The rows of M fall into 3 groups, and each row is roughly a mix of its group's hidden directions.
M (102 x 14):
[[  0   8  11  21  -5   6 -11  -5  -7  -4   7  31   5 -14]
 [ -2  -6  -6 -11 -19 -10 -20   4 -22   0   4 -22  -5  -4]
 [ -7  -5   5  23  17   2  16 -12  -8   5 -19 -13  10  -9]
 [-18 -12   0  13   0  19  -8  10  15  -3  -6  -5  26  -4]
 [-25 -13 -23  15  -1   7 -10   4   8   2  -3   0   4  18]
 [ -7  15  11   4  23  -2  -4  -8   6   1  21  10 -20 -10]
 [ -3   0  -8 -15   4  -7 -14  -2  -7  -8  -4  34   8 -13]
 [-12  -4   0  28   2  22  23   1   6   9  -3   0  -2  -5]
 [-15  -8 -11  15  18  20  18   5  17   0  -2   3   7  11]
 [  8   5   5  15  -9 -15  -7 -14  -9   0  -2 -27 -20   2]
 [ 23   1  22  -9  10 -12  -3  -2  14  10   5 -20  -5  -7]
 [-19   2  -3  27   7   2   0 -18  -1 -11  -4 -20  -2  10]
 [-17  14   1  18   6  -3   1   0  -1   6  16  26 -14  -9]
 [  4  -9 -18 -17 -26   4   1  17  -8   0  -9  -2  12  11]
 [  2   9   5  30   0  -2   0 -23  -4 -16   1 -11 -12   4]
 [ 10  -5   7   4   1  23  11  13  15   1   0  25  13  -7]
 [ -5  18   6   7  11  -5  -4  -3  14   3  21  19 -23  -3]
 [  4   5  -4 -25 -11  -2 -19  10   3  -6  21  17  -9   3]
 [-12   1   8  21  11  16  19  -5  18   0 -10 -10  10   6]
 [-17  -9  -9  12  -2  18  -1   8  17 -12  -2 -24  11   3]
 [ 12   6   5 -23  -6  -1 -16   6  13  -6  23  -1 -15   8]
 [  9  11  10 -18 -17 -19 -16  -1 -18   3   5   0 -10 -12]
 [-12   0   6  22  10  15  18  -4  19   1 -11  -7  12   9]
 [ 13 -10   3   0 -16  -5  -5  -5  -9  -4 -11 -35   2   8]
 [-12   3  11 -29   3   9  11  18   0  13   1  -6   9 -14]
 [  5  -2   4 -17  -8 -14 -14   2 -18   5   8 -23 -11 -15]
 [  1  16   6  21  -4 -15  -7  -9  11   0  10  16 -24   0]
 [-14 -12  -5   1   3  24  10  16  21   2  -5  -7  15   4]
 [  7   3   4  -6  15   9  29   6   7  14   3  22  -8   2]
 [ -4   6  11  15  22  10  22  -5  22   4  -6  10   3  -1]
 [  7 -16  -7  -1 -22   1   2   4  -9  -2 -21 -17  18   9]
 [ 17   7   3  -5  -5 -25  -8 -17 -15  -7   0 -16 -15   2]
 [  4   6  -4 -24 -11  -9 -21  -2 -22 -16   5  -2  -2  -6]
 [  2 -11   3  -4  15  15  17   4  18   1 -14   7  25   2]
 [  4   3  -5 -24  -8 -20 -26  -2 -12 -12   0   0   4   6]
 [-29  -3  -3  19  13  16   6  -2   8  -4  -3 -15  11   4]
 [ 12 -10  -9 -10 -12  -1   3   0  -9  -1 -20 -30   8   9]
 [  0  13   0  23 -17 -17  -7  -5   6   1   5  16 -21   3]
 [ 16   8  18 -20  14 -19  -9  -5   3   1   6   2 -10 -16]
 [ -9   6  15   5  32   7   3  -7  12   0  13  13  -2 -12]
 [  1   5   3  12  17  12  20  -3  21   0  -5  23   6   7]
 [  8 -10   0   2  -5  24   7  17  19   1  -2  20  14  -1]
 [  2  12 -10 -11   6   7   3  -3   0 -19   0  34   7   8]
 [ 12   2  -1  -3  13   2  17   3   0  12   4  36  -7   2]
 [  2  13  11  18   2 -18 -13 -17   1  -3   8   2 -24  -6]
 [ -5 -13 -13   4  13  19  18  10  22  -1  -5  -5   9  12]
 [ -5  -5   4  -5 -11  -5 -10   1 -16   3   2 -37  -5 -10]
 [ 21   2   7  -9   0   4   7   8   1   8   4  35   0  -8]
 [ -1   1   2 -22  -1 -29 -25  -3  -7  -3  -2  -7   1   3]
 [-22  -1 -23   8  -6  12   7   3 -11  -7  -4  23   5   9]
 [ 21   2   7 -13   0  -1   6   9   0  11   4  34  -1  -7]
 [-10   5   4   2  31  15  18   2  15   7   5  11   3  -5]
 [  0 -16  -1  -4   8  15  15   5   6   0 -19   0  30   1]
 [ 16  -2 -10 -20 -15  -6 -13   8 -21   1  14   5 -12  -8]
 [  5   7  -6  13 -18 -16  -5  -7 -14   3  -3 -23 -20   5]
 [  6   5  -7 -25 -12  -8 -21  -1 -21 -17   5   3  -1  -2]
 [-17  -6   5  21  -7  13   5  -3   2  -1  -9 -30   8   4]
 [ 13   2   3 -24  -7 -18 -22   0 -15  -4   8  -6  -8 -10]
 [-12  -2  -7   9 -23  17  -8  -2 -19 -18  -3 -15   5   1]
 [ 30   1   2 -18 -14 -15  -7   2  -7   4   2  15 -10  -1]
 [ 18   3  11  -6  19 -14   5   0  20  12   4  21  -6  -2]
 [ 14   4   5 -14  15   5  26   7   3  12   4  23  -7  -2]
 [ 23   7   5  -5  12  -6  17  -3  -3   7   5  28 -11  -2]
 [ 24   1   8 -20 -22 -10 -16   7  -6   2   1   8   0 -10]
 [ 28   0   0 -24 -13 -18  -5   0  -7   0  -2  -5 -11   2]
 [  4   9   9   4  18  -4   6  -6  15  -3  -2  35  -4  -6]
 [ 25  11  13   7  -2 -15  -3 -18 -14  -8   3  11 -11  -7]
 [ 34 -12  -5   1 -13  -8 -12   6  13  -2  -1  14   0   3]
 [ 19  12   8  -1  -3 -22  -8 -16 -20  -3   4   9 -13  -5]
 [ -8  15   5  -3  17  -2  -8  -2   4   0  23  21 -18 -10]
 [  5 -14   3  13   4   4  15  -6   2   1 -27 -18  19   3]
 [ 18   3   9 -22   7 -25 -14   0   0   6   8   6 -11 -10]
 [-16  -5  -4   3 -15   1 -19  -1   0 -10  -5 -33   8   1]
 [-20   0   7  25  11  14  20  -4   9   5  -8  -9   1  -6]
 [  9   5  19 -18   9  12  19  11   2   8   0  13  11 -16]
 [ -8 -10  -3 -17   2  15   1  14   2  -3   2  25  24  -3]
 [-16  -5 -13 -17  -7 -20 -21   5 -10  10  -1 -15  -2   4]
 [  2 -11  -1   4  -3  27   9  17  22   1  -3  14  14   1]
 [  1   3  17  28   7   2  12  -8  13   6   3 -20 -10   5]
 [ -3  16  11   4  18  -6  -8  -9   6   0  21   6 -24  -8]
 [  3   4   0   6  15  -3   7  -3  22   0  -6  31   8  14]
 [ -9  15   5  -4  19  -1  -6  -2   6   1  22  22 -16 -10]
 [  3  -9 -13 -22  -8  -9  -3   6   5   0  -6 -30  -4  13]
 [-15  -6 -10   3 -17  -4 -24  -1  -2  -9  -4 -27   4   5]
 [  9  -9  -3  -4   0   7  14   1  -1   4 -16 -35   8  10]
 [-18  -7  -1  10   6  24   7  15  16   5   1  14  15  -5]
 [  8   7   0  -8  -5 -29 -15 -13 -18   0   2 -12 -14   0]
 [ 13   2  -7 -23   7 -21  -8   5  -2   7   8  25  -7   0]
 [  4   1   5  -6  13   8  15   9   2  14   3  35   4  -5]
 [-12  13  -3 -12   9  -7 -10  -9  -1 -24  -9  23  11   8]
 [-27  -6 -17  19 -11  16   9   4 -14   0  -4   2   0   1]
 [ 11 -15  -1  -2 -20  -1  -2   0  -9  -4 -16 -28  12   9]
 [-19  -2   1  23  10  15   7  -8   8 -12  -4 -21   9   3]
 [ -9 -12 -16   9  16   5  13  -3  14  -2  -8 -20   2  21]
 [ -4 -20   4  10  -5   6   5  -1  -6  -4 -21   4  31  -4]
 [ 19   2   9 -23   6 -24 -13   1  -1   8   9   1 -11 -11]
 [ -5  -1  10   8   7  26  12  12  12   0   2  18  16 -13]
 [  8 -16  -2   0  -3   6  12  -1  -1   0 -26 -21  22   6]
 [  0   0  -8 -20 -16  -5 -16   3 -26  -8   6 -18  -3  -6]
 [ -7   3  -3  18   8  12  12  -3  17  -6  -9  26  10  14]
 [-25  -1 -10  21  23   8  13  -5   4   2   1   3  -1  10]
 [  1 -13 -18 -14 -18   4   4  12 -10  -1 -18   3  22   5]]

One row of each group comes first, with its name. Which group is each row after those in?
[ 13   1   0  33   0  -3  -6 -19  -2 -13   0  15  -4   6]
S
[  5  -6   2   8  -2  10  17   3   3   7  -7 -36   3  12]
P
[ 11   4   7 -24   7 -26 -16  -1  -5   4   7   6 -10 -11]
V

[-17  14   4 -11   6  -8 -13 -12 -12 -24  -6  13   1  -9]
V
[  9  -4   5 -13  -8 -16 -29 -12 -13 -15   0   2  -2  -8]
P
[-13  -4  -4   7 -17  15  -2   0 -15  -9  -4 -32   6   1]
V
[-21  -2 -23   5 -13   8  -2   3 -19  -9  -2  19   2   6]
V
[-24   1 -13  10  -4  -1  -8  -4  -4 -14 -12  23  10  14]
V
[ 12  -3  -7 -23   5 -20   6  -2  -1   5  -5 -26 -10  11]
S
[ 25 -12  -5   6 -17   3 -14   7  12  -2  -3  23   7   4]
S
[  8  15  17  -5 -12 -16 -14  -9 -21   3   5  11  -7 -15]
S
[ -7  -4  -8  -5 -19 -10 -22  -3  -5  -7  -5 -29  -2   6]
S
